(in the rows, 128 means zero)
Each path below is one point turned by a fixed rotation once a step. After each direction that follows a path, write how fast that rotation turns it, in deg/step (0 if it stays still).
Each turn is a multiple of 5 degrees from 10 to 175, or 0.
Each row of a path follows its step; steps can be skipped.

step 0: [115 127 133 123 126 123 126 119 130 135 120 125 122 127 112 133 131 117
 113 124 114 123 133 124 140 136 138 119 135 118 125 130 127 121 132 138
 134 126 148 135 120 127 131 119 147 133 140 137 127 148 123 117]
step 1: [128 129 136 129 119 123 131 134 111 133 128 125 125 127 125 124 125 117
 133 124 131 115 129 136 135 129 130 117 134 130 123 135 147 122 115 130
 131 130 135 144 125 131 121 125 160 127 134 133 138 134 127 144]
step 2: [139 127 126 140 134 124 144 138 122 125 126 124 114 139 128 137 120 123
 128 126 134 112 129 123 121 132 124 124 117 121 131 127 133 119 137 126
 130 119 137 153 135 123 121 115 140 115 123 141 123 142 123 124]
step 4: [126 132 116 125 117 117 126 126 130 128 124 124 130 123 125 132 138 111
 127 137 142 117 135 128 136 129 123 105 132 133 135 130 133 141 135 140
 121 125 129 147 117 135 138 128 143 132 130 133 130 146 121 132]
step 5: [123 128 119 143 124 126 142 117 116 127 123 120 117 122 112 122 130 120
 125 129 131 120 119 134 122 138 130 104 124 125 121 129 134 130 125 127
 139 131 137 149 118 125 113 126 129 131 113 131 129 135 130 124]
step 6: [132 124 129 130 119 121 147 117 129 144 128 130 128 125 116 123 130 124
 127 121 126 118 114 124 129 135 127 129 133 131 148 129 134 112 133 134
 122 121 151 144 125 125 125 129 136 132 128 144 133 127 115 123]
step 7: [128 118 118 132 132 128 136 127 111 129 141 129 131 114 138 129 129 106
 134 128 135 123 115 125 133 148 129 117 125 132 138 122 134 123 126 134
 123 125 131 130 123 128 136 123 143 115 136 143 131 140 129 135]
step 8: [141 128 112 125 135 128 131 133 126 122 137 134 111 111 120 135 133 127
 128 116 128 120 127 121 126 135 132 113 132 122 136 145 135 128 138 138
 134 120 134 146 121 128 133 119 136 124 115 125 129 139 141 124]
step 9: [134 131 132 130 127 136 136 120 146 135 139 137 122 129 126 121 128 121
 141 125 127 122 115 147 139 141 125 114 130 135 133 142 122 132 130 132
 139 129 146 138 120 133 127 128 138 125 115 130 128 140 115 127]
step 10: [142 124 132 138 128 125 143 126 129 128 123 121 131 122 135 127 127 125
 130 125 123 132 112 119 142 136 121 104 129 132 140 119 126 127 140 134
 134 135 119 141 118 127 127 124 143 139 136 133 140 143 118 123]
step 11: [124 131 123 129 133 122 146 134 115 140 124 116 131 106 126 138 130 123
 131 108 128 127 129 128 132 146 122 111 136 127 134 127 127 122 131 129
 140 127 142 125 130 139 122 114 135 135 117 132 122 134 134 129]
step 12: [133 134 131 124 128 126 127 120 131 136 135 121 118 117 122 134 113 115
 127 120 131 132 121 129 144 128 134 132 127 122 131 130 138 116 132 125
 125 122 148 134 111 143 136 113 140 125 119 128 133 145 119 121]
Directions:
[129 133 125 130 129 125 129 130 126 129 128 129 127 128 125 130 126 130
 128 128 130 131 126 126 123 129 126 127 127 126 127 128 128 129 128 126
 131 125 129 131 132 132 126 127 127 124 122 122 127 127 130 129] | 115
[131 125 129 128 125 131 131 128 126 127 130 129 130 132 131 125 129 131
 126 126 129 126 128 127 130 129 126 130 126 126 127 126 127 129 130 122
 128 132 132 132 128 128 126 133 130 128 125 126 129 128 127 126] | 95
[131 128 128 127 132 131 124 131 130 126 128 132 127 130 132 125 127 128
 128 127 124 124 128 128 125 131 127 127 126 127 127 132 127 128 127 130
 131 126 127 129 133 127 130 126 134 126 130 128 131 126 128 128] | 55
[128 129 132 133 128 130 131 128 131 128 128 128 125 131 126 128 127 128
 125 128 125 129 126 127 128 126 125 125 131 132 130 128 129 127 122 128
 128 129 127 129 129 124 122 130 128 129 129 129 129 127 127 132] | 85

step 0: [116 143 120 118 116 128 134 134 127 126 129 127 121 128 136 120 139 135
 108 126 119 118 117 125 131 126 123 114 132 125 131 125 142 127 137 142
 119 123 135 124 126 125 134 129 123 129 112 128 132 136 127 125]
step 1: [130 133 123 122 123 123 129 125 133 135 126 141 116 121 132 126 136 133
 108 137 140 133 125 124 131 130 126 116 128 133 125 127 136 134 130 147
 133 126 129 122 124 129 130 152 126 122 123 125 143 134 137 136]
step 2: [127 124 112 112 134 129 135 120 132 129 133 130 122 112 129 129 129 117
 105 127 131 142 145 128 133 135 123 125 124 125 127 130 137 125 133 128
 130 117 128 130 122 115 122 136 125 122 122 130 129 131 142 134]
step 3: [114 122 114 118 130 132 133 121 125 133 133 135 130 133 119 125 122 128
 118 131 129 127 135 121 136 132 124 120 130 119 123 129 145 136 141 127
 133 122 128 122 126 121 136 126 123 126 114 120 116 143 138 116]
step 4: [123 120 120 129 130 129 130 132 130 143 122 126 120 133 119 131 127 136
 122 134 117 130 124 110 126 127 113 115 125 123 127 140 141 126 122 131
 137 126 138 126 123 123 146 144 121 122 121 130 122 132 134 123]
step 5: [116 137 118 126 121 117 134 133 125 128 128 118 125 126 128 130 141 120
 117 131 125 141 134 124 123 138 123 129 141 126 134 135 133 125 123 134
 138 129 146 120 127 120 141 143 120 129 125 138 119 130 135 131]
step 6: [111 126 121 132 121 129 135 124 112 131 130 130 132 126 131 130 133 129
 113 135 134 144 119 130 124 137 125 122 138 119 128 115 130 132 125 132
 124 125 124 111 134 113 135 137 126 117 127 125 123 127 142 130]
step 8: [115 141 129 119 129 124 132 134 120 142 128 130 131 119 131 108 125 128
 115 125 126 132 127 124 124 129 122 133 126 129 135 140 136 132 139 135
 134 119 138 136 127 117 144 126 128 119 118 116 119 118 127 130]
step 9: [125 137 116 128 117 130 123 126 113 137 121 137 132 125 127 122 135 140
 115 124 123 136 129 115 123 126 130 119 127 136 140 141 134 140 141 135
 113 129 130 129 129 126 137 136 121 116 131 128 123 133 136 133]
step 10: [133 124 114 130 124 120 128 120 126 137 119 141 138 115 127 132 140 123
 126 136 133 143 128 132 118 125 126 124 130 135 136 136 146 136 129 135
 127 125 129 137 134 124 132 142 133 125 116 139 120 130 141 136]
step 11: [122 120 112 123 121 129 136 114 125 138 121 122 137 115 138 130 134 123
 126 129 123 135 129 139 130 136 123 122 124 127 126 124 150 126 137 132
 119 120 138 129 129 116 134 125 127 135 117 126 117 117 131 125]
step 12: [119 132 115 129 114 128 128 122 131 140 127 128 131 129 124 118 132 134
 119 138 127 124 119 131 132 120 109 115 125 141 120 123 142 131 145 129
 128 122 132 118 133 124 137 138 123 132 130 124 119 125 123 118]
Directions:
[126 128 131 130 127 126 128 130 126 127 130 125 127 132 131 129 130 126
 129 126 128 132 124 124 128 126 126 130 130 128 123 127 127 128 124 125
 130 124 127 124 128 125 129 129 126 130 129 129 124 127 125 127] | 45
[123 127 132 126 129 125 130 126 126 128 128 130 128 130 128 124 132 126
 130 125 131 130 127 129 131 129 131 126 128 125 129 127 130 130 129 129
 134 130 129 131 132 131 130 126 131 130 126 129 130 128 129 127] | 145
[126 129 127 129 128 129 127 126 129 127 125 126 125 127 128 125 131 126
 127 128 128 126 124 127 126 130 129 128 127 131 131 133 125 133 128 128
 131 128 131 126 124 127 128 130 125 126 133 130 133 129 124 127] | 90
[129 129 127 126 125 129 130 123 128 126 126 129 130 127 132 127 132 130
 130 128 128 126 125 127 124 124 126 131 125 131 127 128 131 129 132 128
 126 130 126 131 131 130 125 129 129 131 128 128 126 124 125 130] | 25
[125 121 125 128 127 129 127 127 128 123 127 133 127 126 129 130 128 124
 127 132 127 130 129 131 131 129 128 130 127 127 130 127 130 130 125 127
 129 126 124 128 128 127 127 125 129 127 129 125 127 125 125 126] | 85
[128 125 131 125 132 131 131 126 129 125 128 124 127 128 131 127 124 130
 131 132 132 129 124 129 129 127 126 127 129 130 129 127 129 130 129 124
 124 127 132 129 127 128 131 125 129 126 124 129 127 131 128 129] | 90

step 0: [130 130 121 130 126 116 127 138 121 123 128 140 130 133 121 126 133 126
 131 119 132 130 143 131 125 128 131 120 125 118 128 132 131 139 124 141
 128 137 138 140 114 126 138 138 135 122 114 121 137 113 122 142]
step 1: [120 138 123 120 134 129 120 129 125 117 133 134 141 136 124 138 131 123
 131 129 149 133 125 127 129 144 134 120 136 129 117 148 131 133 132 126
 127 130 131 125 123 138 140 133 136 127 118 121 137 138 123 124]
step 2: [127 135 118 124 132 124 118 129 130 119 114 136 136 140 129 140 112 119
 135 110 130 126 121 124 124 123 123 117 123 127 137 129 118 119 122 119
 130 128 142 133 126 128 121 126 135 131 120 125 144 136 120 125]
step 3: [129 138 130 118 130 118 129 133 123 121 136 126 131 125 129 133 120 118
 125 119 132 125 132 119 126 125 146 130 123 121 129 133 123 115 128 142
 131 142 145 135 123 123 133 124 128 133 108 121 130 108 125 129]
step 4: [119 133 128 117 115 122 122 122 128 119 135 141 137 136 124 123 126 123
 123 121 125 128 137 124 126 142 134 132 145 121 133 143 126 129 145 127
 126 131 131 142 128 135 136 140 126 130 119 121 139 131 117 134]
step 5: [123 139 129 118 132 134 116 122 124 111 138 116 130 139 120 143 123 124
 121 112 129 126 133 127 123 131 119 119 132 130 125 130 123 125 130 123
 133 136 140 133 125 129 122 120 138 127 134 116 131 144 112 125]
step 6: [131 132 128 127 136 126 125 128 118 119 122 122 129 135 132 125 108 106
 141 113 126 128 136 128 120 126 131 128 127 115 132 131 131 129 129 124
 146 135 142 140 127 116 138 126 123 130 124 124 118 121 124 131]
step 7: [125 140 128 127 110 117 124 128 120 118 140 128 135 128 124 137 127 115
 122 123 137 124 139 128 129 136 126 131 128 109 132 135 127 135 140 128
 123 133 125 135 126 121 139 136 130 141 122 115 126 121 134 114]
step 8: [109 139 121 126 121 135 114 132 131 127 142 130 132 131 129 134 120 127
 135 119 136 135 139 128 118 127 128 123 126 119 127 134 121 137 126 126
 123 118 133 142 133 123 126 137 138 126 135 120 128 140 107 127]
step 9: [121 130 119 120 129 139 125 134 127 120 122 111 131 126 128 129 122 116
 140 120 129 131 119 131 108 134 126 124 119 120 132 135 136 118 130 134
 129 140 141 127 122 114 128 128 132 132 124 108 124 137 127 131]
step 10: [128 137 132 131 121 126 130 131 123 120 131 136 142 132 137 127 119 124
 137 117 122 124 117 123 133 136 125 137 121 111 126 117 119 140 136 136
 126 136 134 137 133 120 143 135 122 135 113 111 127 132 128 127]
step 11: [114 142 133 132 129 121 113 116 135 124 133 132 127 119 133 145 131 129
 121 122 127 128 129 122 117 136 127 126 122 111 127 133 117 124 140 138
 120 123 131 125 128 128 137 136 129 120 132 113 124 126 111 122]
Directions:
[125 126 126 125 131 130 130 126 127 125 129 128 128 130 135 130 133 127
 129 129 126 131 127 130 130 129 125 129 132 130 128 126 129 132 127 128
 128 131 131 129 124 127 127 129 129 126 128 126 127 131 130 131] | 85
[130 128 126 130 126 127 129 129 129 126 132 129 128 130 127 130 127 130
 126 123 126 124 130 127 134 126 125 126 123 128 128 122 125 131 125 131
 126 128 128 128 125 129 124 128 129 130 129 129 129 130 126 129] | 135
[127 129 130 126 124 128 124 130 129 128 130 132 127 127 129 130 125 131
 128 127 127 131 129 130 130 135 125 128 133 127 124 126 127 127 124 126
 128 128 127 124 128 131 130 129 125 130 129 128 129 128 129 124] | 115
[126 129 125 127 133 127 127 131 130 128 129 127 129 128 125 129 126 130
 127 125 127 131 126 125 125 123 125 128 131 129 131 126 129 127 126 124
 126 129 129 126 126 125 125 127 126 125 131 127 126 125 125 127] | 115
[130 124 123 127 130 130 128 128 127 130 130 126 131 126 123 126 130 134
 131 124 128 128 130 129 127 133 129 126 130 127 124 132 128 127 129 128
 127 126 126 129 128 128 126 126 128 128 129 128 129 132 127 130] | 95
